In the rows, zero is written as 128.
The rows of D fall into 3 groups, which share some directions, and each row is roughly a mix of its group's hidden directions.
D (92 x 11):
[[141 134 186 125 128 103 135 146 117 129 160]
 [131 138 170 150 112 117 159 121 108 106 161]
 [160 158  75 138 134 148 130 116 114 125 119]
 [ 89 106 122 132  97 135  90 115 148 112 110]
 [104 131  77 136 141 160 125 110 134 136  99]
 [128 105 153 151 147 104 139 180 137 116 131]
 [161 160 168 126 124 145 134 125 100 144 153]
 [135  76 100 101 132  94 130 123 141 129 127]
 [133 119 176 115 112 104 133 121 126 124 175]
 [108 122  99 113 164 163 132 111 124 164 116]
 [147 147 167 141 101 101 115 159 133 102 133]
 [139  94 150 124 151  92 132 157 124 139 161]
 [171 144 156 136 100  95 122 145 121 110 142]
 [103 109 154 111 141  86 110 142 150 139 154]
 [131 125  94 109 160 162 127 116 119 166 109]
 [ 97 125 155 133 121  97 104 160 159 109 128]
 [126 129 155 114 161 113 162 166 133 138 155]
 [ 87 132 162 126 103 142 135 121 146 108  94]
 [172 112 101 145 111 108  99 118 132 133  99]
 [105 105 153 133 117  87 127 155 150  97 132]
 [168 154  94 134 148 133 111 105 123 146 102]
 [141 134 162 127 101 105 137 161 147  94 108]
 [131 103 143  81 131 110 126 100 116 149 159]
 [ 92 143 127 107 174 156 145 108 132 136 138]
 [106 118 150  83 119 132 141  82 115 134 129]
 [131  85  83 102 140 109 123 118 141 140 116]
 [ 93 154 126 135 119 174 132 121 128  99 102]
 [106 143 138 162 105 146 115 152 157 105 101]
 [129 163 122 156 100 149 128 139 143  96  96]
 [ 92 147 117 118 138 168 128  84 118 124 131]
 [172 137 138 122 126 137 150 101  93 145 156]
 [166 138 160 122 117 124 145 110 100 136 167]
 [ 90 155 126 133 121 174 130 120 129 102 104]
 [160  93 138 130 120  81 128 153 134 141 143]
 [145 157 147 170 108 119 141 156 123  97 131]
 [155 104 137 120 133  80 120 144 132 155 157]
 [126  84 147 104 153  98 126 142 129 149 154]
 [ 90 146 119 133 114 171 119 107 129 104 103]
 [122  88 162 112 143  93 128 156 138 138 143]
 [155 102 119 152 109 123 133 148 140 102  84]
 [128 144 141 106 156 116 142 121 112 159 177]
 [110 115 140 140 128 123 118 170 167 118  91]
 [167 145  88 142  99 135 119 120 124 111 102]
 [ 97  99 135  84 130 133 112  98 140 153 127]
 [125 148 126 101 111 146 145  73 102 123 127]
 [128  88 150  97 141  97 115 137 136 152 154]
 [121  93 167 124 134  97 123 164 144 129 144]
 [104 148 113 138 111 170 118 102 124 104  98]
 [ 90 161 127 115 143 168 137  99 116 126 139]
 [131 161 147 161 105 154 151 112 107 104 140]
 [131 154 143 111 155 130 160 125 104 146 171]
 [ 91  89 138 115 109 110 103 114 140 134 156]
 [157  90 137 131 118  81 122 154 138 139 138]
 [127  99  98 112 172 126 123 120 118 165 141]
 [142 156 135 111  99 133 137  81 100 124 149]
 [154 163  78 148 125 153 121 121 122 121 118]
 [141 124 127 131 144  96 133 169 150 137  84]
 [109 116  87 124 149 160 146  93 120 147 121]
 [111 106  84 117 149 159 142 101 125 145 112]
 [118  86 155 130 156 103 136 158 126 135 155]
 [187 140 115 148 128 117 136 148 122 127  98]
 [152  94 149  97 128  97 137 119 122 139 163]
 [169 157 125 126 162 130 163 130 106 142 136]
 [176 134 130 144 135 125 169 155 116 116 112]
 [116 156 141 150  91 145 122 138 151  97  98]
 [161 142 166 136 107  91 125 144 121 114 151]
 [136 142 172 115  82 116 131 117 126 103 147]
 [169 140 152 134 104  86 116 147 125 114 142]
 [140 108 147  82 127 102 129 105 115 146 159]
 [175 157 130 126 155 111 146 147 114 152 141]
 [160 132 177 124 110 100 129 147 120 117 153]
 [166 147 116 119 126 116 139 101  91 137 163]
 [171 127 149 124 112  80 124 136 121 123 153]
 [115  98 132  85 142 120 119  98 122 161 148]
 [149 129 167 129  99  91 120 149 134 104 147]
 [121 154 107 139 137 170 129 115 131 108  83]
 [ 78 128 110 136 146 165 128 132 142 128  99]
 [ 77 120  97 135 149 146 122 131 148 130 100]
 [166 105 135 128 123  80 122 150 129 149 148]
 [108 149 111 167 115 170 119 134 141 103 112]
 [131 140 100 110 145 156  94 139 140 158  96]
 [168  97 118 142 111  92 107 144 141 132 109]
 [144 153 110 101 110 135 122  77 110 145 136]
 [126 168 108 153 111 162 138 114 123 104 101]
 [123 112  84 117 163 149 133 128 124 153  95]
 [ 89 104 142 106 129 109 106 119 140 147 167]
 [168 140  78 146 151 136 134 144 115 120 130]
 [179 137 146 133 101  96 131 130 113 114 148]
 [165 151 167 122 123 140 139 121  99 142 157]
 [166  90 103 142 116 103 108 114 136 130 104]
 [152 115 142  83 138  90 148 115 110 144 134]
 [171  95 123 139 111  85 115 143 134 137 124]]
One row of each group comes first, with its name. Which group is each row after those in?
[137 146 165 138 106  98 105 163 142 106 132]  L
[160 135  97 145 114 124  90 114 133 132  90]  S
[140 166 119 172 114 147 143 135 114  96 125]  N

[112 169 126 161 121 155 117 148 133 110  96]  L
[ 81 140 148 102 148 135 131 124 130 142 168]  S
[ 91 134 141 116  98 157 108  87 135 131 134]  N
[119 102  95 128 174 127 118 138 134 165 117]  N
[ 88 126 184 146 109 126 140 128 128 116 132]  N
[114 104 116 111 153 135 120  97 109 162 163]  N
[128 163 141 161 104 159 148 109 109 105 136]  L
[119 142 147 117  86 148 128 123 146  84 107]  N
[135 151 126  99 108 137 138  73 103 132 136]  N
